Families of rows that turns and mirrors carry onto each other, the same ones carrying the whole set onto itself: the rest of each named row's family, in list order
4 families of 8 rows
bil: [ 1.85  0.34  0.50  0.84 -1.79  1.64  1.28  1.49  0.91 -1.88  0.23]
lis: [ 0.86  1.11  1.19  0.01 -1.20  1.04  1.49  1.06  0.82 -2.19  1.07]
Gel: [-2.15  0.68 -1.17 -0.15 -3.02 -0.63  0.30 -0.67  0.91 -0.68  0.75]
rupa: [ 0.97  0.04 -1.04 -0.75 -0.80 -1.92  1.10 -0.71 -1.29  1.26 -1.21]
Pifes: [ 0.25 -0.12  0.81  0.65 -0.21 -1.05 -0.89  2.81  0.17  1.04  1.76]
gisuz: [ 1.21 -1.55 -0.82 -1.95 -1.81  0.40  0.97  0.23 -0.61 -0.60 -1.44]
rofu: [-0.01  1.48 -0.31  2.44 -1.80 -0.56 -0.05  1.25  1.38  0.44  2.13]
Disa: [ 1.38 -0.18 -1.27 -0.04 -1.20 -1.44  1.10 -0.52 -1.50  1.40 -1.48]
vevar: [ 1.89  0.50  0.49  1.84  0.38  1.00  1.04  1.53  0.99  0.18 -0.69]
Taf: [ 0.74  0.01 -1.28  0.60 -1.44 -1.54 -0.87  1.22  3.16  0.34  1.04]
bupav: [-1.24 -0.40 -1.96 -0.52 -3.14 -0.72 -0.13 -0.45  1.74 -0.57 -0.17]
Kugu: [-0.69 -0.47 -2.17  0.92 -3.79  0.24 -0.03 -0.07  1.14 -0.27 -0.42]
Posi: [ 1.04  0.38 -0.88  0.34 -1.20 -1.27  1.36 -0.56 -2.01  1.39 -1.05]
Dafe: [ 2.11 -0.38  0.07 -0.41 -1.47  0.94  0.85  1.38  1.96 -2.01 -0.27]
doz: [ 2.03 -0.15  0.12  0.39  0.82  0.15  0.63  1.38  2.06  0.03 -1.04]
Dofit: [ 0.81  1.45  1.27  1.16  0.93  0.43  1.31  1.11  0.70 -0.13  0.28]
felom: [-1.82 -0.19 -0.71 -0.27 -1.61 -1.47 -1.40 -0.65 -1.20 -0.32  0.35]
beku: [ 1.13  0.41  0.75 -1.23 -0.86  0.31  1.08  0.98  1.83 -2.28  0.55]
Piz: [-0.43  1.28 -0.29  0.62 -1.09 -1.67 -0.35  0.83  2.35  0.12  2.19]
pab: [ 0.95  0.81  0.95 -0.30  1.38 -0.43  0.88  0.92  1.78 -0.28 -0.12]
Ril: [ 1.19 -0.92 -0.51 -0.28 -2.35  1.39  1.44  0.50 -1.80 -0.39 -1.10]
Nak: [ 0.51 -0.64  0.49  0.15 -0.10 -1.33 -1.16  2.82  0.73  1.02  1.40]
boz: [ 1.14  0.20 -1.30  2.42 -2.17 -0.39 -0.55  1.60  2.19  0.65  0.97]
lelif: [-0.34 -1.28 -1.71  1.14 -2.52 -0.42 -1.66  0.03 -1.19  0.11 -0.82]
fova: [ 0.59  0.58 -0.67 -0.35 -0.84 -1.73  1.35 -0.79 -1.82  1.24 -0.79]
peped: [-0.05 -0.40  0.12 -2.57 -1.19 -0.18  1.31 -0.23 -1.00 -0.89 -0.34]
voni: [ 1.00 -0.94  0.20  0.72 -0.46 -0.92 -1.22  3.08  0.63  1.19  1.05]
dinu: [-0.81 -1.35 -1.59 -0.46 -1.87 -1.44 -1.86 -0.36 -0.38 -0.17 -0.66]
lepan: [-0.06  0.24  0.45 -0.86 -1.77  0.84  1.78  0.02 -2.23 -0.69  0.00]
fugik: [-1.53  0.60 -1.38  1.30 -3.65  0.32  0.45 -0.29  0.30 -0.42  0.47]
rak: [-1.35 -0.13 -0.83  1.32 -2.29 -0.47 -1.19 -0.26 -1.97 -0.06  0.18]
dov: [ 0.69 -0.42  0.50  1.28 -0.55 -0.63 -0.96  3.07  0.10  1.22  1.40]

Same family as dinu: vevar, doz, Dofit, felom, pab, lelif, rak
Same family as Piz: gisuz, rofu, Taf, Ril, boz, peped, lepan

Families of rows that turns and mirrors carry onto each other, the same ones carrying the whole set onto itself: the rest of each named row's family, in list order
5 families of 8 rows
Bak: [-0.26 -0.11  0.66 -1.18 -2.22 -0.37  2.05  0.15  0.12 -1.06 -1.11]
rolab: [ 0.98  0.03 -0.54 -1.62 -1.00 -1.96  0.87  0.34  0.84 -0.98  1.28]
Zet: [-1.17 -3.27 -0.08  0.59 -2.88  0.29 -0.50 -2.00 -1.29 -0.29 -0.62]
zaf: [ 0.52 -2.50  0.80  0.61 -0.91 -1.50 -2.16 -1.97 -1.36  0.44 -1.25]
bafuv: [-0.13 -2.33  1.29  0.67 -1.89 -0.09 -0.85 -1.61 -1.46  0.31 -2.16]
dasi: [ 1.26 -1.62  1.90  0.50 -3.00  1.41  1.67 -1.08  0.40 -0.37  1.34]
sed: [-0.19 -1.72  1.14  0.27 -2.69  1.29  0.62 -0.61 -1.05  0.17 -1.78]
meli: [-0.68 -2.50 -0.80 -0.18 -3.21  1.38  0.84 -0.44 -0.27 -0.66  1.22]
fod: [ 0.48 -2.07  1.13  0.07 -2.13 -0.65  3.29  0.14  0.26 -1.04 -0.67]
gadi: [ 1.79 -1.82 -0.01 -0.52 -0.92 -2.18  2.18  0.46  0.94 -1.08  1.79]
Guruf: [ 0.12 -2.55  1.64  0.55 -1.94 -1.21  2.51 -0.75 -0.47 -0.86 -1.88]
Lona: [ 1.91 -2.17 -0.03 -0.21 -0.16 -3.28  0.84 -0.29  0.51 -0.91  1.59]
Fezer: [-0.84 -3.52 -0.30  0.69 -2.12 -0.83 -1.63 -2.36 -1.33 -0.23 -0.24]
keke: [-0.04 -2.29 -1.48 -0.43 -2.67  0.63  0.44 -0.29  0.10 -0.68  2.46]
dasik: [ 1.78 -2.58  1.79  1.02 -1.08 -1.63 -1.49 -2.87 -0.13 -0.04  1.52]
Fudok: [ 0.78 -2.09  2.54  0.95 -3.03  1.17  1.18 -1.92 -0.16 -0.18  0.04]
Bal: [ 0.34 -2.55 -1.70 -0.40 -2.01 -0.48 -0.76 -0.63  0.04 -0.57  2.94]
Ser: [ 0.46  0.13 -0.01 -1.56 -1.82 -0.76  1.94  0.57  0.69 -1.13  0.42]
vot: [ 0.31 -2.91  1.64  0.85 -1.28 -2.37  1.32 -1.48 -0.69 -0.71 -1.97]
bipe: [ 1.86 -1.60 -0.69 -0.42 -0.39 -1.73 -1.76 -0.47  0.00  0.09  2.15]
falid: [ 1.48 -2.70  0.47  0.37 -0.04 -3.93  0.17 -1.18  0.03 -0.77  0.39]
ronu: [ 0.70 -0.90  0.08 -0.81 -0.25 -3.56 -1.09 -1.29 -0.04 -0.73 -0.16]
kadem: [ 1.11 -0.37 -0.44 -1.30 -0.33 -3.12 -0.34 -0.37  0.46 -0.85  1.10]
Gagel: [ 1.92 -1.41  1.31  0.16 -2.42  0.77  1.15 -0.86  0.88 -0.42  2.67]
Tam: [ 1.25 -2.72  2.47  1.28 -1.70 -1.04 -1.07 -3.15 -0.55  0.05  0.18]
Lav: [ 1.81 -1.04 -0.82 -0.84 -1.19 -0.36 -0.31  0.54  0.52 -0.14  2.57]
Ver: [ 1.30 -2.20  0.00  0.13 -0.36 -2.21 -2.63 -1.50 -0.73  0.32  0.55]
fus: [ 0.03 -1.21  0.78 -0.37 -0.60 -3.14 -0.81 -1.78 -0.60 -0.61 -1.65]
Baful: [-0.65 -0.69  1.12 -0.63 -2.07 -0.87  1.40 -0.74 -0.38 -0.83 -2.35]
Lofu: [ 0.86 -3.08  1.16  0.73 -0.48 -3.52  0.27 -1.72 -0.54 -0.70 -1.02]
Bigo: [ 0.26 -2.94 -1.49 -0.06 -1.46 -1.42 -1.73 -1.56 -0.35 -0.39  2.40]
kofe: [ 2.38 -1.61  1.08  0.21 -1.63 -0.46  0.08 -1.32  0.90 -0.33  3.36]
surok: [ 0.84 -2.53  2.70  1.36 -2.47  0.21  0.03 -2.69 -0.59 -0.07 -0.47]
nari: [ 1.16 -1.70  0.40 -0.30 -1.70 -1.07  3.09  0.64  0.74 -1.14  0.85]
kedi: [ 0.34 -1.21  0.42 -0.32 -2.77  1.76  1.35  0.43 -0.25 -0.04 -0.13]
fogag: [-0.22 -3.35 -0.89  0.34 -1.55 -1.58 -2.04 -2.17 -0.95 -0.29  1.05]
Gos: [-0.41 -1.11  1.20 -0.34 -1.50 -1.97  0.18 -1.52 -0.80 -0.67 -2.54]
Befo: [ 2.34 -2.04  1.20  0.56 -1.14 -1.46 -1.03 -2.07  0.43 -0.15  2.79]
Rigig: [ 1.17 -0.86 -0.29 -0.87 -2.13  1.07  0.93  0.92  0.38 -0.19  1.68]
Dipid: [-1.15 -2.88 -0.24  0.24 -3.31  1.27  0.49 -1.13 -0.84 -0.48 -0.07]

Same family as Ver: zaf, bafuv, sed, bipe, Lav, kedi, Rigig
Same family as Bigo: Zet, meli, Fezer, keke, Bal, fogag, Dipid
Same family as Baful: Bak, rolab, Ser, ronu, kadem, fus, Gos
Same family as vot: fod, gadi, Guruf, Lona, falid, Lofu, nari

Families of rows that turns and mirrors carry onto each other, the same ones carrying the whole set onto itself: the rest of each named row's family, in list order
3 families of 6 rows
L: [ 2.33  0.42  0.32  0.83 -2.30 -1.49 -0.19  0.87 -1.90  2.80 -0.93  0.79
  0.03 -1.40 -1.20 -1.32 -0.03  2.12  1.12  0.54  0.53  0.27 -1.73 -1.74
  0.27 -0.51]
M: [-0.07 -0.49 -1.48  0.51 -0.43 -0.73 -1.69  0.80 -0.66 -0.14 -0.54  0.86
 -1.32 -3.15  0.11 -1.75  2.84  2.80 -2.31  0.36 -0.05  0.67  0.07  1.10
 -0.31 -2.93]
A: [ 1.74  0.61  0.53 -0.73 -1.07 -0.97 -1.19  0.16 -1.57  0.73 -0.49  1.22
 -0.93  0.48  2.29  0.00 -0.50 -1.05  0.47  0.00 -0.33  0.08  0.14 -2.67
  0.34 -1.26]
B: [-1.44  0.42 -2.15 -0.24 -1.22 -0.50 -1.62 -1.96  0.05 -0.21  1.09 -1.82
  1.20 -0.43  1.24 -0.72  0.38  0.85 -1.27 -0.88  1.43  2.08 -0.04  0.79
 -0.27 -2.37]
Z: [ 0.46  0.87  1.53  2.21  0.49 -0.72 -0.12 -0.67 -0.11  0.90  0.26  1.30
  1.67  1.29  1.77 -1.23 -0.87  1.40  0.69 -0.09  1.11 -0.25 -0.51  0.35
  1.80 -0.42]
U: [-1.09 -0.86 -0.18 -0.34 -0.93 -0.09 -0.21 -1.79 -0.70 -1.34 -1.23 -0.06
  1.72 -0.17 -0.40 -1.27  3.50  1.17 -2.19 -0.03 -0.64  2.74  0.24  2.06
  0.41 -1.17]
C: [-2.53 -1.13 -1.49 -0.81 -0.17  1.10  0.35  0.14 -0.12 -0.56  1.44  0.44
 -0.80 -2.14  0.48 -1.28  0.66 -0.47 -1.09 -0.73  1.89  0.77 -0.42  2.18
 -0.80 -0.79]
R: [ 0.38  0.50  2.20  0.72 -0.42 -0.16 -0.22  0.18 -1.05  1.78  0.37  0.90
  0.67  0.03 -0.19  1.67  0.08 -0.64  2.03 -0.94  0.10 -0.07 -0.48 -0.25
 -1.51  0.09]
G: [-1.88 -0.32 -1.50 -0.39 -2.65  0.24 -1.14 -0.04 -0.62  0.33  1.72 -1.15
 -1.45 -1.64 -1.24 -2.36  0.50 -0.01 -1.66 -0.66 -0.62  1.47 -0.04  0.51
 -1.52 -1.68]
T: [ 3.03  0.07  0.68 -0.44 -0.87 -1.46 -0.45  0.48 -3.25  0.39 -1.97  1.15
 -0.29 -0.08  0.72  0.05  0.89  0.80  0.94  0.98 -0.35  0.70  0.15 -1.29
  1.32  0.39]
K: [ 0.54  0.25  1.54  0.45 -0.42 -0.19 -1.98 -0.75  0.42  1.79 -0.50  1.16
 -0.72 -0.93  0.33 -1.46  0.25 -1.53  2.10  1.28 -0.83 -0.21 -1.61 -1.25
  0.21 -1.42]
F: [-2.38 -1.39 -0.80 -0.45 -0.73 -0.69  1.48  0.29 -0.58 -0.13 -0.31  0.60
  0.19 -1.41 -0.15 -2.48  1.20  1.88 -2.22  0.12  2.88  1.91 -0.62  2.14
  0.46 -0.55]
J: [-0.47 -0.17 -1.17 -0.09 -0.42 -0.71 -1.06  0.71 -2.69 -0.13  0.32 -0.73
  1.03 -1.79 -0.66  1.35  2.60  1.53 -2.31 -1.23  0.70  0.68  1.06  1.08
 -1.33 -1.84]
Q: [ 1.71  0.74  1.12 -0.46 -1.03 -0.72  0.20 -0.43 -2.01  0.63 -1.38  0.76
  0.17  1.98  0.91 -2.46 -0.64 -0.76  0.24  0.37 -0.61  1.41  0.85 -1.14
  1.59  0.17]
N: [ 1.35  0.49  1.81  2.21 -0.39  0.66 -0.02  0.83 -1.59  1.00 -0.47  2.05
  0.47 -0.08 -0.66 -3.23 -0.24 -0.23 -1.27  0.34 -0.81 -0.49 -0.35 -0.56
  1.69  0.20]
S: [-1.58 -0.10  0.45  1.05 -1.16 -0.14 -1.82 -0.52 -0.82 -0.18 -1.34 -1.19
 -0.51 -2.25 -1.21 -2.56  1.60  0.82 -1.50  0.81  1.92  3.10  0.24  2.20
  0.84 -0.26]
D: [-1.31 -1.66 -1.85 -1.59  0.41 -1.00  0.80  0.53 -0.55  0.44 -0.22  0.78
 -0.68 -2.70 -0.42 -0.77  2.07  1.64 -0.70  0.56  1.24  1.46 -0.93  2.17
 -1.87 -1.52]
Y: [ 1.69 -0.66  0.97  0.65 -1.16 -1.41  1.56 -0.41 -0.82  1.06 -0.34  2.29
  1.44  0.90 -0.04 -0.27  0.98  2.59  0.48  0.33 -1.88  0.55 -1.90 -0.46
 -0.47 -0.18]

Same family as Z: B, U, R, J, Y
Same family as Q: A, C, T, F, D

Families of rows that turns and mirrors carry onto each other, the same ones carrying the whole set onto itself: the rest of each named row's family, in list order
4 families of 5 rows
gediz: [-0.71 -1.40  0.25 -2.42 -2.71 -0.12 -2.67 -1.50 -2.80  3.12  0.76 -1.42]
gire: [-0.34 -1.74 -2.27 -1.17 -0.67  1.49 -1.18 -1.95 -1.16  0.45 -0.60 -2.14]
gozo: [ 0.36 -3.22 -2.28 -3.17 -3.57  1.36  1.02  0.26 -0.50  2.47  2.23 -1.86]
kezat: [ 0.67 -1.82 -1.12 -3.42 -4.59  1.26  0.71  0.51 -1.93  2.45  1.00 -1.87]
Simus: [-0.14 -2.68 -1.17 -1.55 -4.12  1.99  1.16  0.97 -1.53  2.08  2.43 -2.26]
pulop: [-0.04 -4.22  0.55 -0.12 -3.11  1.96 -1.68  0.91 -1.85  2.66  0.39 -2.87]
vaguf: [-0.25 -6.11 -0.43 -1.85 -2.69 -1.04 -0.34 -1.82 -1.37  0.43  0.95 -1.98]
tem: [ 0.59 -5.18 -0.91 -2.84 -3.97 -0.80  0.14 -1.99 -1.53  0.45  1.89 -1.28]
sez: [-0.06 -5.00  1.13 -0.72 -1.14  0.51 -1.26  0.69 -1.74  2.18 -0.09 -1.96]
Nusot: [-0.14 -2.05 -2.20 -0.76 -1.22  0.41  0.47 -0.40 -1.74 -0.47 -1.09 -1.41]
gef: [-0.09 -2.36 -2.74  0.61 -2.05  0.39 -1.45 -0.84 -1.69 -0.10 -0.64 -1.17]
gekuf: [-1.02 -1.90 -0.67 -3.59 -1.99 -0.67 -1.29 -0.61 -1.72  3.98  0.88 -1.34]
Mup: [ 1.03 -4.17  0.43  0.02 -2.46  1.59 -2.44  0.21 -2.09  1.53 -0.58 -1.91]
sir: [ 0.98 -2.63 -2.49 -1.26 -1.73  1.07 -0.83 -2.15 -1.30 -0.78 -0.35 -1.27]
favob: [ 0.09 -2.33 -2.10 -2.55 -4.18  1.16  1.79  0.73 -1.52  1.21  0.21 -2.46]
kisi: [-1.48 -1.19 -0.52 -2.57 -1.01  0.50 -1.39 -1.59 -1.75  3.04  1.87 -1.69]
Nivem: [-0.06 -5.11 -2.25 -0.83 -3.38 -0.37 -0.54 -1.95 -0.91  0.20  2.54 -1.27]
Dega: [-1.16 -4.43 -0.91 -1.14 -3.42 -1.58  0.09 -1.86 -2.20  0.09  2.30 -1.21]
moto: [-2.00 -1.67 -0.53 -2.49 -3.24 -0.96 -1.47 -2.10 -2.63  2.67  1.65 -1.95]
rabi: [-0.17 -3.71  0.15 -0.35 -2.30 -0.11 -2.09  1.24 -2.31  2.76 -1.04 -1.58]

Same family as tem: gediz, kezat, Mup, sir
Same family as gekuf: gozo, gef, Nivem, rabi
Same family as Dega: Simus, sez, Nusot, kisi

